In the data rows, 128 means zero.
Here are some points, one per row:
[117 112  95 128 244 116 109  86 112 117 105 119 105 116 208 105 119 116 118 122  95 111 122 158 126 132 255 116 117 116 119 108]
[131 154 138 113 111 112 111 152 120 115 105 123 112 127 108 116 115 124 148 195 135 255 123  95 116 115 204 132 117 109 129 107]
[182 147 169 114  97 112 112  99 111 123 117 109 101 123 100 143 194 113 129 120 109 132 103 113 110 121 106 140 128 245 153 112]
[142 118 184 119  95 127 140  99 125 162 255 130 183 132  97 130 108 101 120 109 124 119 108 111 122 119 205 102 118 113 111 125]
[124 121 108 115 150 114 115 166 198 161 177 125 162 161 130 119 121 115 114  96 139 113 144 159 111 111 106 108 118 122 114 116]
[181 156 123 114  87 117 119 110 103 116 106 118 105 115 109 208 114 113 113 148 106 118 115 106 116 116 115 111 119 107 167 249]
[147 182 135 113 133 116 113 111 127 127 105 118 110 121 101 111 220 171 137 144  94 140 119 111 116 120 123 226 130 107 148 108]
[126 107 111 122 103 135 172 106 101 118  97 117 161 125 105 122 111 115 116 129 107 112 130 103 123 115 105 180 179 202 156 120]
[114 120 116 122 132 121 111 143 155 153 221 129 178 130 131 124 119 110 120 111 137 106 113 113 130 109 101 183 191 188 110 128]
[127 115 135 117  88 122 134  95 237 149 132 116 105 118 100 220 116 104 114 103 121 105 104 117 173 200 101 104 119 105 109 123]
[153 112 164 113 100 130 141  93 124 156 255 136 165 125 100 130 113  97 113 112 119 112 108 110 174 196  97 101 115 115 112 120]
[109 106 113 120 110 123 139 255 111 115 104 121 106 123 119 124 197 135 121 111 125 105 154 111 122 107 102 107 125 104 106 119]
[119 113 135 130 130 167 109 125  89 119 109 124 105 124 255 139 110 108 113 101 148 100  93 100 128 112  97 172 134 118 104 117]
[135 112  97 106 145 166 106 126 105 128 102 131 179 126  94 114 125 108 119 136  89 152 167 160 116 119 113 103 116 100 164 103]
[211 189 154 117  99 117 111  93 133 135 105 111 112 127 105 121 180 153 127 137 103 120 108 220 131 126  98 108 108 103 109 113]
[118 117 105 115 120 159 125 117 113 124 107 116 113 117 113 109 119 117 125 132 147 255 122 100 119 118 119 118 120 101 171 218]
[118 136 154 120  92 131 110  88  95 111 113 126 115 107 120 115 115 125 125 142 206 161 118 247 160 127 104 114  98 113  98 109]
[110 115 111 134 142 111 102 153 119 121 109 118 108 153 138 125 123 204 213 141 153 149 108 233 124 117 106 115 112 116 110 107]
[102 114 145 121  98 135 236 140 117 124  92 122  98 113 193 178 103 117 118 113 143 110 108 117 132 102 255 108 166 103 124 123]
[111 115 127 122 105 120 127 158 173 129 115 147 179 141 170 127 116 109 112 103 127 107 103 112 118 103  95 142 130 127 102 122]
[161 179 137 108 106 114 110 122 112 127 103 122 102 126 100 149 168 113 121 118 102 132 121 118 115 117 124 228 111 104 152 107]
[155 179 118 129 167 115 111 176 117 123 110 129 114 138 133 119 168 255 145 155 125 120  98 108 116 107 177 124 109 113 118 105]
[132 106 105 112 102 121 173 155 137 118  99 122  95 119  94 106 107 104 112 132  98 112 119 116 133 183 140 106 123 110 146 112]
[147 204 119 123 148 113 109 145 101 126 107 125 115 139 129 113 114 213 200 165 185 140 114 110 147 255 116 116 121 114 118 111]
[121 120 129 119 137 170 133 135  97 114 106 136 184 154 153 127 117 111 123 102 138 111 111 114 138 117 101 155 178 255 119 123]
[115 110 106 112 107 141 217  92 105 116 107 147 114 110 120 116 111 130 112 114 116 107 122 120 147 115  95 144 127 255 111 114]
[126 109 110 109  98 126 177 146 101 122  98 111 123 119 114 114 108 110 117 113 105 102 127 101 115 105 111 143 135 110 131 113]
[122 115 128 122 124 156 109 118  98 115 100 158 129 143 139 121 111 112 116 106 125 103 104 110 130 113  99 169 200 226 106 123]
[107 112 122 128 102 129 115 131 132 158 255 120 103 128 165 123 141 255 153 118 150 102 109 105 113 105 101 110 129 121 121 255]
[157 131 203 108 101 113 115  95 115 129 112 113 100 120  97 135 200 114 125 102 118 136 109 117 113 145 253 104 109 114 112 122]
[115 123 120 134 108 134 126 145 189 122 152 133 176 141 164 122 120 107 112 107 140 110  99 104 140 190 119  99 129 118 106 122]
[108 104 110 103 106 137 137  93 149 102 109 120 128 112 121 116 112 134 109  97 115  99 111 117 143 111  98 141  99 125 101 108]
[115 115 123 122 138 179 116 113  97 114 107 157 118 148 135 115 117 113 122 104 124 100 102 114 124 106  94  97 162 188 171 161]
[118 125 133 126 134 107 100 135 105 115 105 148 159 158 122 106 116 102 123 102 112 104 103 129 123 116 109 115 109 122 128 255]
[114 131  97 112 161 135 129 195 115 120 105 119 107 147 123 168 154 101 127 100 112 123 217 125 123 123 105 108 116 109 119 114]
[117 132 112 122 136 114 116 156 212 163 191 117 105 125 213 112 115  99 128 114 113 102 202 124 119 107 103 106 112 115 118 119]
[117 118 130 166 236 134 114 121 107 122 104 125 109 125 176 170 117 104 116 108 143 106  99 106 139 107  93 111 132 132 144 242]
[105 115 108 255 170 116 109 153 114 126 103 123 106 138 124 117 201 152 125 127 116 104 214 117 115 118 107 110 122 106 107 113]
[176 158 252 112  96 116 117  96 108 123  99 129 163 137  98 120  98 108 113 110 114 128 208 114 122 114  97  97 112 107 106 118]
[115 118 112 144 110 105 104 120 114 126 105 117 110 121 108 116 118 113 130 159 159 255 122 100 119 120 124 142 138 155 255 111]
[131 113 127 249 120 128 124  96 101 111 105 138 188 131 113 120 115 115 118 123 103 107 123 114 125 118 111 114 134 126 254 173]
[156 136 192 117 107 117 118 100 113 128 113 111 107 125  98 118 114 143 158 192 183 186 105 204 140 150 102 106 108 104 108 113]
[106 118 111 131 133 118 115 148 169 153 180 157 166 143 137 123 118 104 118 109 125 100 104 107 129 159 122 104 125 118 106 120]
[121 222 145 120 161 117 105 175 106 118 112 117 105 130 119 148 171  99 120 121 107 108 173 137 112 111 105 105 125 108 117 114]
[121 118 128 117 135 121 116 118 177 158 230 161 120 145 149 119 121 105 110  98 134 110 106 112 155 191 105  97 136 125 110 118]
[135 110 110 115 106 123 120 106 189 151 182 140 124 114  90 117 113 113 120 121 106 126 124 110 118 109 103 188 186 176 142 118]
[106 142 159 124 146 113 102 180 124 120 101 118 109 137 135 113 169 223 168 145 100 108 102 124 184 235 116 124 116 111 122 112]
[118 106 120 112  96 122 117 101 112 160 227 135 183 121  96 123 114 114 119 123 105 117 119  99 122 102 110 140 148 100 129 102]
[113  99 102  96 255 143 112  82 105 117 104 121 111 114 108 157 119 126 114 119 106 108 238 134 119 137 100 115 105 115 114 102]
[130 109 116 108 108 130 130 152 177 131 109 134 104 120  93 109 115 108 116 131  87 132 144 185 127 117 117 114 125 111 144 112]
[112 109 102 114  86 135 133  80 168 131 191 127 105 111 234 122 116 121 118 113 109 104 255 123 127 121  98 105 111 118 108 110]
[160 149 118 133 103 121 105 127 124 126 106 123 109 125 109 116 114 114 150 210 142 236 129 113 115 126 120 255 115 112 132 114]
[120 111  92 108 110 192 122  92 105 115 103 133 174 130 105 118 117 138 115 108 116 106 122 124 136 132 255 111 100 122 110 113]
[125 130 112 255 255 115 116 163 129 117 110 122 110 129 127 190 112 102 116 114 109 120  96 129 105 120 140 123 111 110 110 110]
[131 120 130 137 138 132 124  88 130 132 101 113 111 127  96 117 115 143 164 226 187 128 105  91 126 135 178 100 110 105 104 118]
[111 117 106 215 141 113 115 141 117 120  98 125 111 134 129 115 114 151 197 165 220 130 166 102 119 106 105 109 117 105 103 111]
[105 114 144 115 103 144 255 121 118 111  93 141 154 124 158 124 123 124 119 104 168 112 109 118 126 106 104 173 189 128 135 127]
[125 105 102 115 104 121 205 160 104 119  98 156 157 112 102 120 114 104 121 127  96 117 122 190 141 119 103 108 123 103 128 116]
[107 175 143 111 116 126 132 125 144 129 100 123 111 117 129 123 119 209 158 240 231 126 115 255 136 120 121 115 132 109 145 118]
[128 107 130 109  95 123 121 134 174 150 153 156 159 118 101 124 117 109 119 133 108 112 119 106 115 101 206 113 129 112 127 114]
Along one direction, these points spread out more than along any other. Take the direction at right angles to it along which they spread out most. Go by this last direction. For each point below, how far along it does it lie, from 0 to 99? 50 is the average, and the first point above lies past it. One standard deviation of the points above along it is 16.
[114 120 116 122 132 121 111 143 155 153 221 129 178 130 131 124 119 110 120 111 137 106 113 113 130 109 101 183 191 188 110 128] 47
[117 132 112 122 136 114 116 156 212 163 191 117 105 125 213 112 115  99 128 114 113 102 202 124 119 107 103 106 112 115 118 119] 81
[131 154 138 113 111 112 111 152 120 115 105 123 112 127 108 116 115 124 148 195 135 255 123  95 116 115 204 132 117 109 129 107] 38
[117 118 130 166 236 134 114 121 107 122 104 125 109 125 176 170 117 104 116 108 143 106  99 106 139 107  93 111 132 132 144 242] 51
[125 130 112 255 255 115 116 163 129 117 110 122 110 129 127 190 112 102 116 114 109 120  96 129 105 120 140 123 111 110 110 110] 63
[181 156 123 114  87 117 119 110 103 116 106 118 105 115 109 208 114 113 113 148 106 118 115 106 116 116 115 111 119 107 167 249] 36
[130 109 116 108 108 130 130 152 177 131 109 134 104 120  93 109 115 108 116 131  87 132 144 185 127 117 117 114 125 111 144 112] 52
[176 158 252 112  96 116 117  96 108 123  99 129 163 137  98 120  98 108 113 110 114 128 208 114 122 114  97  97 112 107 106 118] 47
[102 114 145 121  98 135 236 140 117 124  92 122  98 113 193 178 103 117 118 113 143 110 108 117 132 102 255 108 166 103 124 123] 45
